In the rows, 128 means zero.
Each path below is one point turned by a fixed rotation once a step. After each direction that follows a path, write how fast that rotation turns it, in deg/step (0 if it stays still).
Each turn is a multiple of 5 degrees from 10 to 175, or 0.
Path 1:
[112 124 128 126 122 124 120 125 128 122 129 134 135 120 136 119 123 133
 144 129 111 129 137 125 138 130 102 139 132 119  94 127 143 129 114 118
 123 116 135 128 135 117 138 130 130 124 137 131 129 113 139 132 139 121
 136 137 117 135 137 120 120 122 126 151 130 127 118 127 130 118 119 123
 137 131 137 131 122 113 132 118 117 139 117 116 135]
[115 130 132 120 115 125 118 118 130 127 128 136 134 123 136 123 124 128
 141 137 107 132 137 123 139 133 111 137 133 119  96 130 137 132 113 116
 119 110 138 125 136 118 139 130 131 125 137 134 126 116 138 136 134 117
 145 137 115 133 135 121 117 118 121 152 128 124 115 127 128 123 124 125
 139 130 140 130 123 120 137 120 118 132 121 119 136]
[116 134 127 120 115 125 122 121 121 126 129 141 141 122 131 124 125 132
 144 131 103 131 140 126 137 127 117 135 134 121 100 134 138 135 115 115
 116 114 134 126 134 114 142 131 131 124 134 134 126 112 142 137 132 118
 137 140 114 133 132 120 113 117 125 147 128 126 120 127 133 124 122 127
 140 134 142 132 131 115 129 120 120 137 115 117 138]
[113 131 127 127 121 124 124 127 122 122 127 134 136 118 134 119 127 133
 144 125 109 129 137 123 139 127 106 139 133 118  97 132 143 130 114 118
 120 114 136 130 133 116 140 131 131 121 137 134 128 114 142 132 137 121
 135 139 117 133 138 120 118 119 129 149 132 129 117 128 132 116 120 123
 138 134 134 131 128 111 131 120 119 143 116 116 136]
[114 132 130 121 118 126 119 121 129 125 129 136 133 122 138 121 125 130
 137 133 109 128 134 123 138 132 107 139 136 121  93 127 139 129 111 115
 119 110 137 126 136 120 137 134 131 125 139 135 126 120 136 136 137 119
 141 137 116 135 139 119 120 120 125 152 128 126 112 130 128 117 120 126
 140 129 137 128 125 116 138 120 117 135 120 118 137]
[116 128 127 118 117 125 117 119 126 125 131 143 141 124 135 124 121 134
 143 134 105 131 139 129 135 130 113 136 134 123  95 130 136 134 114 113
 117 115 134 124 136 116 139 132 129 127 135 132 125 112 139 138 136 118
 137 138 115 134 132 119 115 121 124 147 125 124 121 126 130 126 121 128
 140 131 144 131 127 117 130 119 118 133 115 116 138]
[113 126 128 127 120 122 123 124 123 122 127 134 138 119 131 121 124 132
 148 129 107 132 140 124 140 127 108 137 130 117  98 133 142 132 115 118
 122 116 136 129 134 114 141 127 131 122 136 132 129 109 143 132 135 120
 137 139 115 132 133 123 117 119 125 149 131 127 120 125 132 121 121 121
 137 134 139 133 125 113 130 119 119 139 116 116 135]
[115 136 130 123 116 124 122 122 126 126 127 133 132 121 135 122 128 127
 139 132 107 130 135 119 140 131 111 138 134 117  98 132 140 131 111 117
 119 108 139 128 134 119 139 131 132 121 138 137 127 118 140 134 133 118
 143 138 116 132 138 121 117 116 125 152 131 127 111 129 130 117 123 123
 139 133 135 130 126 117 138 121 119 137 120 119 136]
[117 135 126 118 116 127 120 121 124 126 131 143 140 123 135 122 125 134
 139 130 106 129 137 126 135 129 114 137 137 124  96 130 137 133 113 113
 115 112 132 125 135 117 139 136 130 126 136 135 123 117 138 139 136 118
 135 139 116 135 137 117 115 119 127 147 125 126 117 131 132 121 120 131
 141 131 140 129 131 115 131 121 119 137 116 116 139]
[113 124 127 125 122 124 121 125 125 121 130 138 140 121 135 119 122 135
 145 129 109 130 138 127 137 128 104 138 132 120  95 128 143 130 115 116
 121 118 134 127 135 115 139 130 129 125 136 130 128 111 140 134 139 121
 134 138 116 135 135 119 119 123 127 148 128 127 121 126 131 120 118 125
 138 131 138 131 125 112 129 118 118 140 115 115 136]
[113 128 132 123 118 124 120 121 129 125 127 133 133 122 135 121 124 128
 142 135 108 131 137 123 141 132 107 137 131 117  96 129 140 131 113 118
 122 111 139 127 135 119 139 129 132 124 137 133 129 114 139 133 135 118
 145 137 116 133 136 123 119 119 122 153 130 125 115 126 127 120 123 122
 138 131 139 131 121 118 137 119 117 134 121 118 136]
[116 136 129 118 114 125 120 119 123 127 129 140 139 123 132 124 125 131
 142 133 103 131 138 125 137 129 118 136 134 121  99 133 136 134 113 114
 116 111 135 126 135 116 142 132 132 124 135 136 125 115 140 138 132 117
 140 139 114 132 134 121 114 116 124 148 127 125 117 127 131 124 123 128
 141 133 142 131 130 117 133 121 120 135 117 118 138]
[114 132 125 126 120 124 123 126 120 122 129 138 139 119 133 120 126 134
 145 126 107 129 138 125 137 126 110 138 134 120  97 132 142 132 114 116
 119 116 133 128 133 114 141 131 131 122 136 134 127 112 142 134 136 121
 132 140 116 133 136 119 116 119 129 147 130 129 119 129 133 118 119 125
 139 135 137 131 130 110 128 119 120 143 114 116 137]
[113 129 130 124 121 125 120 124 129 123 128 134 133 121 138 120 125 130
 139 131 110 128 134 122 139 131 103 140 134 119  93 127 141 128 112 117
 122 112 137 128 135 120 137 132 131 123 139 133 128 118 137 134 138 120
 139 137 117 135 140 119 120 121 126 152 130 127 113 129 128 115 120 124
 139 129 135 130 124 115 137 119 117 137 119 117 136]
[116 129 129 117 115 126 117 118 128 126 131 141 138 125 136 123 122 132
 141 136 106 132 137 126 136 132 112 137 134 122  95 129 136 132 113 113
 118 112 135 124 136 118 139 132 130 127 136 133 125 115 138 138 135 116
 141 137 115 134 134 120 116 120 123 149 125 124 118 127 129 125 122 129
 140 129 143 130 126 119 133 119 117 132 118 117 138]
[114 127 127 124 119 123 122 123 122 124 129 138 140 120 130 122 124 133
 148 129 105 131 141 126 138 127 112 136 131 118  98 134 141 134 116 116
 119 117 135 127 134 113 142 128 130 123 134 132 128 108 143 134 135 119
 136 140 115 132 131 122 115 119 125 147 130 126 123 124 132 123 121 124
 138 134 141 133 127 114 128 119 119 139 114 116 136]
[113 133 130 126 119 123 124 125 124 124 126 132 133 119 134 121 128 129
 142 129 108 129 136 120 141 130 108 139 133 116  98 132 142 130 112 118
 122 111 138 129 134 118 140 130 133 120 138 136 128 116 141 132 134 120
 141 138 116 132 138 122 118 117 126 152 133 128 113 128 131 115 123 121
 138 134 135 131 126 115 136 120 119 140 119 118 136]
Directions:
[127 125 130 125 129 126 126 129 129 127 129 128 130 128 125 127 133 125
 129 129 127 125 127 128 127 126 128 127 127 127 126 129 129 127 125 129
 130 129 129 124 128 125 128 129 129 126 130 129 128 129 128 130 129 127
 129 125 129 130 126 129 129 126 130 127 128 126 130 130 125 124 129 127
 132 130 131 128 128 127 127 128 130 127 127 126 128]
0
[128 124 127 127 130 129 125 128 131 127 130 130 129 129 132 127 126 130
 126 129 130 127 127 130 126 129 123 129 129 130 124 124 128 126 128 127
 129 130 126 127 129 129 126 129 127 130 129 126 127 129 125 129 132 128
 126 127 129 130 129 126 130 132 129 128 126 127 129 129 127 127 126 130
 128 125 128 127 126 128 128 127 127 127 127 127 128]
80
Path 2:
[123 135 131 129 129 123 120 108 134 135 118 112 126 137 139 119 124 115
 131 151 133 108 142 116 125 139 128 119 139 117 129 120 148 133 124 129
 137 137 128 124 112 112 128 142 115 105 125 129 155 117 132 126 141 124
 130 123 130 126 145 122 139 132 136 135 131 121 117 126 123 126 123 129
 138 139 137 137 133 131 111 133 132 128 135 110 129]
[123 129 133 128 125 129 119 108 142 131 116 109 129 138 144 123 121 111
 123 146 127 113 134 118 120 137 129 118 140 118 124 117 139 129 129 132
 139 140 135 124 114 113 129 134 118 106 119 131 151 119 136 135 143 125
 125 110 127 123 146 118 138 128 133 131 136 122 117 121 124 126 126 126
 139 134 136 139 134 131 111 135 128 129 141 109 126]
[121 132 139 131 126 126 116 109 148 134 121 109 130 134 143 117 131 111
 127 144 122 117 134 120 117 135 126 119 139 113 126 126 144 128 129 126
 143 137 138 126 114 105 122 128 122 110 127 135 150 111 133 134 141 124
 119 106 125 122 138 113 138 131 129 133 133 122 114 124 122 120 127 121
 135 131 134 137 134 133 118 132 125 127 134 113 127]
[123 132 130 132 134 123 119 107 141 131 122 108 128 128 144 118 128 108
 130 146 128 119 135 117 111 130 120 124 137 112 125 127 144 133 123 126
 141 138 135 127 108 104 119 131 125 112 130 135 153 114 128 127 135 123
 125 117 120 124 134 116 134 134 132 136 135 113 115 130 122 118 132 124
 138 133 132 139 145 131 118 132 124 126 133 115 133]
[119 130 127 128 129 124 120  99 136 131 122 110 133 133 145 125 123 119
 134 141 130 123 133 114 112 129 124 118 134 117 126 126 144 134 123 125
 135 136 136 124 110 103 127 134 122 107 130 131 155 118 133 128 135 117
 129 122 115 128 137 120 132 135 129 135 137 114 111 131 131 126 132 126
 139 127 137 144 143 130 113 128 130 124 136 112 129]
[121 133 133 126 126 119 111 107 131 138 124 111 131 135 140 122 129 124
 133 145 132 118 135 115 123 134 129 117 133 118 132 123 151 133 126 127
 140 132 131 125 114 106 126 142 119 103 129 132 155 111 133 125 141 116
 132 124 121 130 140 120 136 131 127 133 135 122 110 130 130 125 127 128
 139 125 137 138 135 131 109 133 133 127 135 111 129]
[125 126 130 126 131 126 114 115 134 138 117 109 127 133 141 123 128 116
 125 146 133 112 135 110 121 137 129 118 137 116 126 117 150 132 124 133
 144 138 128 127 116 115 124 145 120 107 120 133 152 117 131 128 140 127
 130 121 127 128 143 117 140 128 127 132 137 125 112 127 125 123 125 124
 139 127 132 137 136 130 106 138 130 127 141 109 133]
[122 125 132 130 130 132 122 109 142 134 116 113 128 134 141 122 127 118
 127 142 128 110 140 110 116 139 128 114 140 112 124 122 147 130 122 127
 139 142 134 121 116 111 128 139 118 112 124 132 152 118 131 135 136 130
 120 112 127 126 141 113 144 132 128 132 134 127 114 129 124 123 121 120
 132 131 134 141 132 135 112 129 129 125 139 112 130]
[122 135 133 135 129 126 121 105 142 132 121 110 127 134 142 118 126 113
 130 146 129 110 144 118 120 138 125 121 139 110 126 123 145 131 123 127
 136 139 132 118 110 106 124 133 117 111 133 132 153 112 129 132 139 123
 124 114 128 125 140 116 141 133 134 133 129 120 122 129 117 120 126 127
 134 142 138 140 134 134 119 130 127 126 132 116 130]
[121 132 131 131 127 127 119 101 140 128 123 104 130 136 146 123 120 108
 128 144 124 119 136 120 117 133 125 126 137 117 124 120 139 131 126 132
 134 138 133 122 107 110 122 130 121 107 127 133 153 117 133 130 140 120
 128 117 121 123 141 120 132 132 133 131 135 115 119 125 123 123 135 127
 139 138 139 143 143 128 116 134 127 127 137 113 126]
[117 129 139 129 125 123 114 104 144 134 125 108 133 137 141 119 128 115
 131 143 119 124 131 119 117 133 126 121 135 119 127 127 146 130 130 125
 138 134 136 130 110 107 121 133 123 105 126 134 153 114 137 127 139 121
 124 115 117 125 138 119 131 131 126 134 137 119 109 124 131 127 132 121
 137 127 137 139 140 128 114 134 132 126 136 110 124]
[121 130 134 128 133 119 117 113 138 138 120 112 129 130 138 116 132 113
 133 151 129 117 133 114 118 132 123 118 135 116 128 127 150 134 126 124
 145 136 135 133 113 106 121 141 125 107 124 132 154 114 131 122 136 125
 127 123 122 126 136 118 132 133 130 138 135 116 107 129 129 123 128 123
 140 126 131 133 139 129 112 135 129 128 134 109 132]
[124 128 123 126 132 125 122 109 134 134 113 115 129 132 143 124 125 119
 130 145 138 114 133 110 115 133 124 111 137 114 125 123 145 134 122 127
 141 140 138 126 114 107 132 140 122 107 124 129 154 120 131 130 133 124
 128 121 124 127 138 116 137 133 132 135 134 118 112 130 131 125 124 127
 142 126 132 139 138 133 110 129 127 126 138 108 134]
[124 133 128 128 126 124 113 106 133 135 120 114 130 136 146 123 126 123
 130 140 135 113 137 115 120 138 131 111 137 113 131 121 145 130 124 128
 141 136 134 118 115 104 133 136 118 105 129 132 153 113 130 135 141 117
 128 114 126 128 141 116 143 131 130 130 131 126 115 128 125 123 121 129
 137 129 136 141 131 136 112 128 127 126 135 113 131]
[124 132 130 131 129 127 110 110 133 134 123 106 128 132 146 122 126 112
 125 141 130 114 139 117 118 137 130 124 138 115 129 118 145 129 124 134
 142 137 124 119 112 110 121 135 118 109 127 138 150 113 128 132 144 120
 129 116 126 126 143 117 144 128 126 130 135 125 117 126 116 117 128 126
 136 136 135 140 138 131 112 136 126 126 137 115 130]
[117 126 135 131 130 132 120 104 143 132 121 105 130 132 143 123 124 113
 126 142 120 119 138 112 112 136 126 126 138 116 123 122 147 130 124 128
 135 140 127 122 112 111 120 134 118 114 126 136 150 117 133 133 139 127
 121 115 120 126 141 117 140 131 125 134 139 122 113 128 121 122 130 117
 131 133 135 144 141 130 113 131 132 125 141 115 127]
[116 132 139 131 130 125 125 102 145 135 122 107 129 134 137 118 128 116
 133 150 123 116 140 116 119 135 122 124 135 114 125 128 150 134 127 121
 134 137 132 125 111 106 122 137 118 111 132 129 154 112 134 126 138 124
 123 121 122 127 137 119 134 136 132 137 134 116 114 131 125 126 129 122
 132 134 139 138 137 131 117 130 135 128 133 114 126]
Directions:
[128 132 130 129 128 124 126 130 127 130 130 128 127 127 126 124 132 127
 130 131 129 126 130 131 131 128 128 129 127 127 131 129 131 129 129 127
 130 126 126 129 128 126 126 129 128 128 131 129 128 124 126 125 130 127
 129 129 130 128 127 128 129 128 129 129 126 128 129 129 125 126 127 130
 127 130 128 125 126 129 130 129 127 129 124 130 129]
130
[128 126 129 128 129 126 128 127 130 129 131 127 129 128 126 129 130 129
 130 128 128 131 126 127 129 126 126 128 125 127 126 129 129 130 129 128
 128 127 131 130 127 128 125 129 131 126 130 126 129 126 128 125 126 127
 130 131 125 129 124 126 123 128 127 127 127 125 128 131 132 129 132 128
 130 124 129 128 130 127 128 130 129 128 127 127 128]
55
[128 128 131 125 124 123 126 126 127 127 123 129 130 127 130 130 128 128
 128 128 130 125 127 128 129 129 130 130 128 130 129 131 126 132 126 129
 128 129 128 127 127 127 125 127 126 131 127 126 127 127 125 127 125 133
 130 129 126 129 127 126 130 127 124 126 129 127 127 127 129 128 129 127
 127 129 129 127 126 127 130 128 126 128 127 127 126]
0
